(in the rows, 128 means zero)
Each named move below is a turn or a mirror, shown by a few rows before and after it. Which moves, in which order, take the first row of each later pair to the second? The first pair is answered.
move z_977:
[118, 113, 137, 134, 116, 112, 123, 149, 121]  ->  [119, 113, 137, 136, 118, 110, 126, 150, 121]
[129, 115, 137, 135, 108, 113, 117, 141, 135]  ->  [126, 113, 139, 131, 112, 110, 112, 140, 134]
[133, 131, 123, 113, 129, 129, 134, 108, 105]  ->  [137, 129, 124, 119, 125, 133, 135, 107, 105]
[166, 135, 113, 111, 113, 109, 126, 114, 105]  ->  [162, 134, 113, 103, 120, 106, 122, 114, 105]
move z_637:
[115, 135, 123, 135, 123, 133, 129, 133, 115]  ->  [131, 120, 127, 130, 126, 128, 136, 109, 134]
[119, 144, 120, 132, 125, 142, 127, 143, 102]  ->  [147, 113, 129, 124, 133, 125, 135, 104, 141]
[103, 148, 119, 122, 148, 133, 126, 128, 139]  ->  [115, 143, 119, 118, 152, 134, 133, 111, 140]
[135, 124, 128, 137, 119, 125, 124, 132, 130]  ->  [135, 128, 125, 138, 117, 129, 125, 130, 123]
move z_706:
[131, 115, 129, 117, 152, 128, 124, 107, 134]  ->  [136, 107, 128, 115, 133, 110, 122, 112, 129]
[114, 131, 130, 124, 139, 138, 127, 131, 130]  ->  [113, 124, 132, 118, 128, 120, 121, 137, 130]
[129, 124, 129, 130, 116, 106, 117, 129, 123]  ->  [138, 134, 126, 145, 113, 127, 127, 126, 112]
move z_743:
[140, 126, 125, 129, 118, 125, 133, 120, 122]  ->  [139, 130, 125, 138, 122, 138, 136, 122, 125]
[137, 131, 131, 120, 106, 104, 125, 143, 138]  ->  [142, 151, 121, 113, 112, 124, 138, 129, 110]
[140, 126, 128, 137, 114, 138, 142, 123, 122]  ->  [137, 122, 135, 144, 115, 137, 140, 129, 135]
Pairs:
(two moves a pair)
[110, 157, 122, 121, 135, 136, 124, 149, 105]  ->  [152, 121, 130, 109, 135, 115, 136,  99, 140] | z_637, z_706
[123, 103, 131, 134, 134, 128, 117, 118, 156]  ->  [146, 107, 118, 132, 111, 125, 132, 102, 126] | z_743, z_977
[144, 108, 142, 124, 118, 101, 127, 115, 132]  ->  [140, 127, 138, 152, 139, 154, 138, 119, 129] | z_743, z_743
[107, 137, 133, 127, 111, 106, 115, 156, 133]  ->  [126, 116, 139, 120, 116,  98, 121, 129, 155] | z_637, z_637
[115, 152, 122, 130, 126, 147, 124, 137, 121]  ->  [116, 137, 129, 137, 109, 125, 118, 149, 135] | z_743, z_706
[151, 118, 135,  91, 152,  98, 128,  86, 128]  ->  [133, 118, 148, 141, 175, 152, 127, 114, 170] | z_743, z_743
[130, 131, 132, 115, 119, 114, 111, 129, 133]  ->  [125, 148, 127, 130, 125, 144, 119, 132, 121] | z_637, z_743
[112, 131, 114, 102, 150, 118, 131, 121, 107]  ->  [104, 130, 116, 104, 149, 115, 127, 133, 111] | z_637, z_637
[119, 148, 132,  99, 158, 121, 120, 135, 100]  ->  [111, 130, 142, 104, 145, 100, 109, 158, 122] | z_743, z_706
[134, 129, 135, 145, 121, 159, 148, 127, 141]  ->  [121, 118, 138, 104, 115, 103, 123, 130, 141] | z_977, z_706
[154, 119, 126, 135, 126, 144, 153,  99, 136]  ->  [ 97, 132, 135, 133, 142, 138, 118, 158, 143] | z_706, z_637
[131, 118, 137, 118, 143, 124, 127, 114, 148]  ->  [144, 128, 126, 118, 127, 127, 141, 106, 118] | z_706, z_743
[138, 115, 127, 132, 107, 112, 126, 126, 127]  ->  [142, 119, 124, 130, 106, 117, 132, 120, 121] | z_637, z_637
[129, 145, 124, 131, 137, 158, 134, 122, 111]  ->  [140, 113, 134, 108, 133, 113, 125, 106, 143] | z_637, z_743
[130, 130, 122, 132, 123, 149, 133, 141, 126]  ->  [131, 121, 126, 134, 118, 138, 130, 144, 135] | z_743, z_706
[133, 133, 131, 121, 143, 139, 111, 126, 151]  ->  [139, 135, 128, 119, 143, 144, 118, 117, 143] | z_637, z_637
[141, 105, 139, 150, 115, 114, 130, 136, 161]  ->  [123, 131, 129, 157, 105, 123, 127, 164, 127] | z_637, z_743
[153, 142, 133, 123, 140, 136, 147, 101, 133]  ->  [111, 143, 145, 121, 140, 112, 116, 149, 151] | z_977, z_637
[118, 135, 129, 143, 139, 153, 128, 138, 125]  ->  [128, 117, 131, 142, 107, 120, 125, 146, 128] | z_743, z_706
[110, 119, 143, 120, 135, 143, 120, 131, 143]  ->  [124, 122, 131, 107, 111, 125, 128, 120, 108] | z_706, z_743
[115, 130, 141, 135, 145, 133, 129, 140, 148]  ->  [130, 133, 130, 110, 119, 102, 135, 125, 112] | z_706, z_743
[ 99, 126, 145, 128, 150, 120, 112, 153, 149]  ->  [147, 129, 130, 163, 123, 158, 151, 124, 127] | z_977, z_637
[132, 144, 128, 119,  98, 122, 114, 140,  95]  ->  [111, 148, 139, 128, 140, 156, 108, 148, 119] | z_743, z_706
[151, 112, 122, 123, 121, 137, 145,  94, 125]  ->  [130, 105, 135, 128, 146, 143, 130, 107, 159] | z_743, z_706
[117, 120, 132, 152, 115, 128, 122, 156, 137]  ->  [135, 142, 116, 127, 132, 147, 141, 112, 101] | z_977, z_637
[118, 123, 130, 129, 128, 106, 113, 134, 137]  ->  [135, 118, 128, 124, 133, 108, 122, 113, 142] | z_637, z_637
[100, 152, 124, 104, 165, 156, 124, 130, 126]  ->  [114, 114, 140, 146, 121, 136, 121, 161, 171] | z_977, z_743
[122, 103, 146, 108, 158, 114, 121, 105, 161]  ->  [140, 123, 132, 104, 159, 137, 140,  80, 128] | z_637, z_637
[161, 102, 132, 118, 150, 111, 117,  95, 166]  ->  [114, 136, 120, 142, 107, 108,  99, 182, 112] | z_706, z_637
[152, 108, 139, 156, 152, 158, 121, 114, 165]  ->  [108, 148, 125, 138, 119, 134,  99, 171,  91] | z_743, z_637
[118, 150, 128, 107, 134, 117, 125, 130,  98]  ->  [156, 124, 131, 138, 114, 125, 149, 108, 126] | z_637, z_977
[147, 115, 128, 138, 111, 128, 143, 114, 144]  ->  [113, 129, 133, 146, 122, 140, 125, 152, 146] | z_706, z_637
[139, 121, 149, 138, 130, 134, 135, 112, 123]  ->  [135, 119, 151, 123, 130, 117, 127, 114, 122] | z_977, z_706
[122, 105, 144, 159, 143, 149, 129, 129, 159]  ->  [113, 141, 125, 154, 127, 159, 138, 142,  95] | z_706, z_637
[134, 123, 132, 142, 109, 130, 114, 130, 142]  ->  [133, 128, 128, 118, 110, 112, 111, 116, 128] | z_743, z_977
[128, 127, 129, 117, 137, 122, 120, 117, 135]  ->  [140, 130, 123, 128, 118, 128, 132, 116, 123] | z_706, z_706
[134, 124, 131, 115, 155, 134, 132,  99, 138]  ->  [130, 143, 125, 114, 154, 148, 135, 108, 113] | z_637, z_637
[114, 135, 124, 157, 122, 132, 116, 159, 153]  ->  [121, 142, 120, 128, 165, 147, 123, 114, 153] | z_637, z_706
[132, 141, 131, 108, 141, 127, 137, 108, 122]  ->  [134, 132, 138, 146, 132, 145, 141, 127, 145] | z_977, z_743
[130, 133, 119, 150,  89, 125, 132, 164, 108]  ->  [134, 115, 126,  87, 136,  93, 122, 106, 134] | z_637, z_977
[133, 138, 123, 116, 133, 137, 128, 119, 104]  ->  [117, 138, 128, 120, 131, 133, 117, 144, 109] | z_637, z_637
[142, 129, 132, 137, 126, 132, 112, 125, 135]  ->  [138, 133, 128, 124, 130, 125, 112, 121, 126] | z_977, z_743
[143, 121, 116, 132, 136, 140, 152, 102, 115]  ->  [126, 106, 127, 149, 107, 112, 137, 146, 136] | z_637, z_706
[175, 109, 131, 153,  98, 116, 141, 120, 136]  ->  [168, 117, 122, 122,  98,  96, 135, 113, 109] | z_977, z_706
[134, 131, 115, 132, 141, 136, 139, 119, 130]  ->  [128, 125, 119, 118, 140, 115, 127, 120, 136] | z_977, z_706
[162, 112, 111, 150, 107, 133, 149, 112, 116]  ->  [145, 130, 107, 154, 101, 142, 142, 137,  96] | z_637, z_637
[135, 113, 129, 139,  85, 116, 131, 136, 112]  ->  [121, 144, 120, 113, 125, 138, 129, 117,  85] | z_977, z_743
[151, 133, 121, 106, 121, 118, 142,  97, 101]  ->  [113, 126, 142, 119, 169, 140, 119, 123, 155] | z_743, z_706
[106, 149, 124,  90, 164, 129, 112, 124, 117]  ->  [148, 103, 140, 152, 120, 131, 134, 128, 173] | z_977, z_637
[142, 115, 123, 138, 147, 156, 162, 100, 128]  ->  [129,  92, 134, 108, 132,  95, 136, 111, 147] | z_706, z_706
[124, 125, 130, 122, 118, 118, 122, 146, 122]  ->  [148, 115, 129, 130, 120, 124, 137, 123, 132] | z_706, z_637
[134, 120, 128, 111, 148, 117, 120, 113, 147]  ->  [151, 116, 123, 125, 111, 108, 132, 117, 133] | z_706, z_977
[127, 135, 126, 115, 153, 143, 124, 111, 127]  ->  [137, 126, 130, 151, 124, 151, 131, 130, 139] | z_637, z_977
[147, 142, 120, 118, 148, 147, 154,  97, 112]  ->  [121, 109, 146, 130, 147, 115, 124, 135, 175] | z_743, z_706
[138, 122, 131, 144, 109, 114, 125, 127, 149]  ->  [135, 129, 123, 114, 119, 103, 124, 110, 129] | z_743, z_977
[152, 118, 124, 114, 104,  98, 131, 116, 118]  ->  [133, 136, 121,  94, 147, 118, 125, 104, 114] | z_706, z_977
[119, 117, 124, 133, 119, 107, 112, 149, 138]  ->  [136, 127, 120, 155, 113, 135, 130, 144, 126] | z_977, z_706
[136, 135, 125, 138, 108, 135, 135, 124, 104]  ->  [119, 143, 130, 126, 145, 152, 126, 120, 117] | z_706, z_977
[141, 121, 118, 156, 108, 136, 139, 144, 113]  ->  [123, 103, 135, 141, 131, 117, 117, 150, 154] | z_706, z_743
[131, 146, 116, 105, 102, 117, 142, 109, 109]  ->  [103, 156, 124, 104, 147, 143, 127, 119, 129] | z_743, z_977
[120, 137, 126, 114, 136, 131, 122, 119, 126]  ->  [127, 127, 133, 140, 119, 136, 126, 131, 141] | z_977, z_743
[111, 152, 106, 111, 149, 106, 111, 141,  81]  ->  [145, 138, 111, 127, 179, 146, 134,  91, 116] | z_637, z_743
[155, 135, 123, 135, 131, 158, 148, 102, 113]  ->  [124, 131, 133, 162, 130, 164, 130, 149, 137] | z_743, z_637
[100, 130, 132, 112, 129, 111, 104, 144, 124]  ->  [117, 138, 129, 152, 128, 163, 128, 143, 127] | z_977, z_706
[142, 112, 127, 154, 116, 144, 140, 118, 144]  ->  [141, 123, 121, 153, 115, 153, 145, 119, 126] | z_637, z_637
[114, 127, 149, 133, 161, 136, 105, 133, 165]  ->  [135, 147, 126,  95, 152, 124, 121,  96, 105] | z_743, z_743
[111, 131, 132, 122, 117, 118, 114, 153, 118]  ->  [116, 141, 127, 134, 125, 148, 125, 147, 109] | z_706, z_706
[143, 123, 134, 151,  74, 112, 151, 138, 145]  ->  [132, 126, 140, 165, 111, 148, 152, 139, 172] | z_706, z_637
[151, 127, 121, 114, 132, 134, 135, 103, 114]  ->  [126, 120, 137, 143, 141, 148, 121, 143, 150] | z_743, z_637
[119, 126, 137, 148, 118, 133, 120, 155, 147]  ->  [122, 123, 135, 143, 104, 117, 119, 156, 138] | z_977, z_706
[116, 129, 132, 147, 123, 133, 124, 150, 135]  ->  [136, 133, 123, 124, 114, 119, 137, 120, 105] | z_743, z_637
[112, 146, 132, 115, 166, 151, 118, 109, 141]  ->  [120, 150, 122,  91, 141, 122, 120, 101, 109] | z_706, z_743
[142, 120, 118, 139,  97, 123, 145, 109, 109]  ->  [113, 132, 123, 112, 158, 143, 130,  99, 125] | z_706, z_977
[103, 129, 131, 131, 145, 152, 116, 143, 143]  ->  [115, 111, 135, 123, 115, 110, 113, 147, 150] | z_977, z_743
[127, 137, 128, 145, 107, 139, 130, 126, 119]  ->  [118, 133, 134, 149, 120, 145, 126, 130, 134] | z_743, z_706
[136, 115, 131, 150, 124, 125, 124, 161, 135]  ->  [144, 138, 116, 125, 142, 140, 137, 131,  97] | z_977, z_637
[139, 140, 114, 100, 127, 118, 137, 103,  96]  ->  [116, 115, 136, 103, 142,  98, 111, 125, 153] | z_706, z_637
[146, 116, 132, 155, 116, 128, 136, 130, 150]  ->  [122, 122, 137, 123, 156, 121, 118, 126, 156] | z_706, z_977
[148, 124, 117, 134,  90, 112, 129, 117, 117]  ->  [131, 154, 110, 121, 133, 144, 128, 106,  99] | z_977, z_743
[140, 128, 121, 121, 120, 127, 132, 105,  93]  ->  [130, 107, 140, 150, 138, 145, 125, 122, 151] | z_743, z_637
[110, 132, 132, 129, 149, 139, 115, 140, 136]  ->  [126, 141, 120, 111, 139, 132, 126, 118, 106] | z_743, z_637
[148, 129, 121, 122, 130, 144, 146,  94, 103]  ->  [119, 121, 139, 156, 139, 161, 128, 142, 147] | z_743, z_637
[ 98, 123, 131,  93, 140,  93, 103, 152, 133]  ->  [164, 109, 123, 160,  90, 135, 155, 132, 133] | z_977, z_637
[121, 115, 134, 113, 144, 116, 109, 120, 154]  ->  [126, 132, 118, 126, 101, 113, 119, 141, 104] | z_706, z_637
[115, 110, 130, 113, 156, 120, 110, 125, 130]  ->  [143, 102, 123, 136, 105, 112, 125, 131, 114] | z_706, z_977
[ 99, 128, 127, 120, 117, 103, 106, 159, 127]  ->  [123, 144, 111, 135, 100, 126, 134, 141,  90] | z_743, z_977
[138, 115, 129, 147,  82, 117, 132, 150, 117]  ->  [145, 110, 131, 145,  83, 112, 133, 143, 131] | z_637, z_637
[116, 141, 135, 113, 148, 114, 107, 138, 123]  ->  [136, 137, 129, 106, 141, 110, 118, 115, 112] | z_637, z_706
[145, 113, 138, 135, 133, 113, 126, 121, 149]  ->  [138, 117, 137, 122, 138, 104, 120, 120, 142] | z_706, z_977
[124, 117, 138, 115, 136, 115, 114, 120, 143]  ->  [127, 137, 129, 123, 145, 149, 126, 114, 126] | z_743, z_743
[141, 113, 145, 137, 122, 130, 121, 117, 167]  ->  [103, 150, 135, 135, 131, 146, 108, 154, 132] | z_637, z_706
[132, 141, 114, 104, 125, 117, 132, 117, 103]  ->  [118, 145, 123, 138, 146, 158, 133, 136, 133] | z_706, z_743
[121, 112, 135, 113, 118,  88, 112, 141, 138]  ->  [133, 112, 132, 103, 127,  89, 120, 119, 137] | z_743, z_637
[123, 108, 138, 151, 141, 121, 115, 132, 166]  ->  [146, 113, 126, 169, 109, 132, 135, 131, 142] | z_706, z_706
[116, 147, 121,  97, 134, 113, 121, 117, 108]  ->  [125, 153, 115, 107, 127, 124, 132, 114,  97] | z_706, z_706
[107, 110, 131, 131, 137, 119, 125, 134, 145]  ->  [110, 123, 121, 113, 127, 109, 129, 125, 112] | z_743, z_637
[136, 111, 137, 125, 106,  95, 130, 142, 116]  ->  [130, 124, 130, 110, 117,  99, 131, 135,  97] | z_637, z_977
[106, 125, 123, 125, 135, 114, 119, 162, 141]  ->  [138, 129, 109,  99, 132, 107, 138, 118, 112] | z_743, z_637
[115, 117, 128, 130, 164, 138, 113, 118, 169]  ->  [141,  98, 125, 152,  99, 106, 125, 130, 158] | z_706, z_977
[134, 123, 130, 120, 141, 133, 125, 103, 129]  ->  [126, 125, 132, 151, 118, 141, 123, 140, 128] | z_637, z_977
[134, 131, 130, 139, 139, 143, 134, 103, 133]  ->  [105, 143, 133, 131, 142, 131, 116, 134, 124] | z_706, z_637
[158,  97, 129, 142, 112, 117, 138, 105, 146]  ->  [ 96, 140, 123, 122, 124, 118, 111, 160,  99] | z_977, z_637
[134, 120, 122, 148, 121, 147, 141, 125, 151]  ->  [114, 138, 119, 144, 130, 154, 133, 141, 134] | z_706, z_637
[123, 128, 134, 133, 154, 150, 122, 125, 149]  ->  [121, 136, 131, 140, 148, 159, 124, 131, 135] | z_637, z_977
[146, 138, 116,  93, 134, 114, 135,  91,  96]  ->  [148, 122, 120, 130,  79,  95, 134, 135, 100] | z_637, z_706
[112, 127, 131, 115, 153, 122, 121, 123, 139]  ->  [122, 138, 119, 117, 118, 113, 130, 130, 104] | z_706, z_637
[148, 129, 119, 133, 104, 135, 146, 115, 106]  ->  [117, 124, 134, 106, 157, 129, 119, 116, 145] | z_706, z_706
[131, 134, 144, 102, 160, 131, 127, 100, 140]  ->  [134, 116, 147, 101, 131,  95, 119, 112, 144] | z_743, z_706
[111, 147, 132, 139, 120, 123, 133, 141, 101]  ->  [106, 129, 144, 139, 122, 110, 123, 148, 126] | z_637, z_637
[124, 110, 135, 132, 130, 123, 135, 123, 158]  ->  [124, 108, 133, 123, 125, 106, 133, 122, 152] | z_706, z_977
[134, 122, 137, 146, 121, 135, 137, 132, 139]  ->  [141, 131, 128, 129, 115, 123, 140, 118, 116] | z_743, z_743
[113, 138, 113, 102, 122, 104, 111, 135, 124]  ->  [135, 144, 104, 105, 122, 122, 133, 109, 112] | z_637, z_706
[121, 131, 140, 115, 150, 122, 120, 141, 129]  ->  [146, 132, 134, 145, 123, 138, 140, 139, 115] | z_743, z_977
[132, 128, 127, 120, 105, 129, 138, 130, 117]  ->  [116, 134, 130, 107, 130, 128, 125, 130, 125] | z_743, z_977
[127, 117, 132, 145, 114, 127, 133, 116, 142]  ->  [122, 120, 133, 142, 128, 135, 130, 114, 148] | z_706, z_706
[116, 132, 158, 141, 125, 103, 116, 153, 156]  ->  [119, 166, 137, 109, 148, 127, 130, 119,  99] | z_637, z_977
[120, 146, 137, 119, 108,  99, 121, 150, 107]  ->  [156, 122, 142, 115, 129, 110, 138,  97, 142] | z_743, z_637
[107, 131, 139, 118, 153, 131, 114, 138, 140]  ->  [118, 123, 142, 114, 156, 129, 122, 119, 148] | z_637, z_637
[125, 126, 128, 144, 126, 137, 142, 115, 141]  ->  [123, 134, 126, 144, 124, 141, 144, 118, 132] | z_637, z_637
[133, 116, 136, 141, 130, 109, 111, 138, 162]  ->  [130, 121, 131, 121, 130,  94, 108, 136, 150] | z_706, z_977
[151, 125, 111, 125, 119, 129, 159, 130, 127]  ->  [129, 121, 122, 108, 153, 126, 141, 128, 150] | z_706, z_706
[130,  97, 141, 116, 126, 107, 117, 125, 139]  ->  [147, 104, 134, 148, 117, 147, 140, 122, 128] | z_977, z_706
[143, 130, 119, 130, 112, 116, 138, 121, 127]  ->  [122, 136, 122, 110, 142, 118, 123, 121, 130] | z_743, z_977
[129, 131, 121, 141, 128, 160, 138, 117, 106]  ->  [109, 110, 134, 108, 134, 108, 106, 129, 135] | z_706, z_706
[131, 141, 105, 116, 122, 123, 148, 105, 102]  ->  [112, 137, 113,  99, 150, 115, 131, 108, 125] | z_706, z_706
[106, 120, 139, 105, 143, 111, 119, 133, 151]  ->  [143, 111, 133, 140,  94, 113, 143, 131, 140] | z_977, z_743
[137, 135, 123, 105, 130, 129, 135, 107, 121]  ->  [136, 124, 130, 142, 105, 132, 135, 139, 138] | z_637, z_977
[119, 157, 127, 114, 127, 133, 127, 130,  99]  ->  [109, 132, 142, 127, 123, 115, 113, 154, 143] | z_743, z_743
[136, 123, 128, 134, 119, 123, 132, 135, 134]  ->  [130, 134, 124, 134, 134, 140, 132, 134, 129] | z_637, z_706
[140, 149, 147, 110,  88, 110, 136, 124,  94]  ->  [139, 130, 154,  97, 100,  91, 126, 114, 120] | z_977, z_637
[159, 134, 116, 139, 122, 124, 139, 124, 143]  ->  [152, 136, 114, 119, 121, 103, 133, 121, 136] | z_977, z_706
[111, 142, 122, 122, 153, 146, 125, 131, 120]  ->  [134, 130, 118, 154, 108, 140, 141, 142, 122] | z_706, z_977
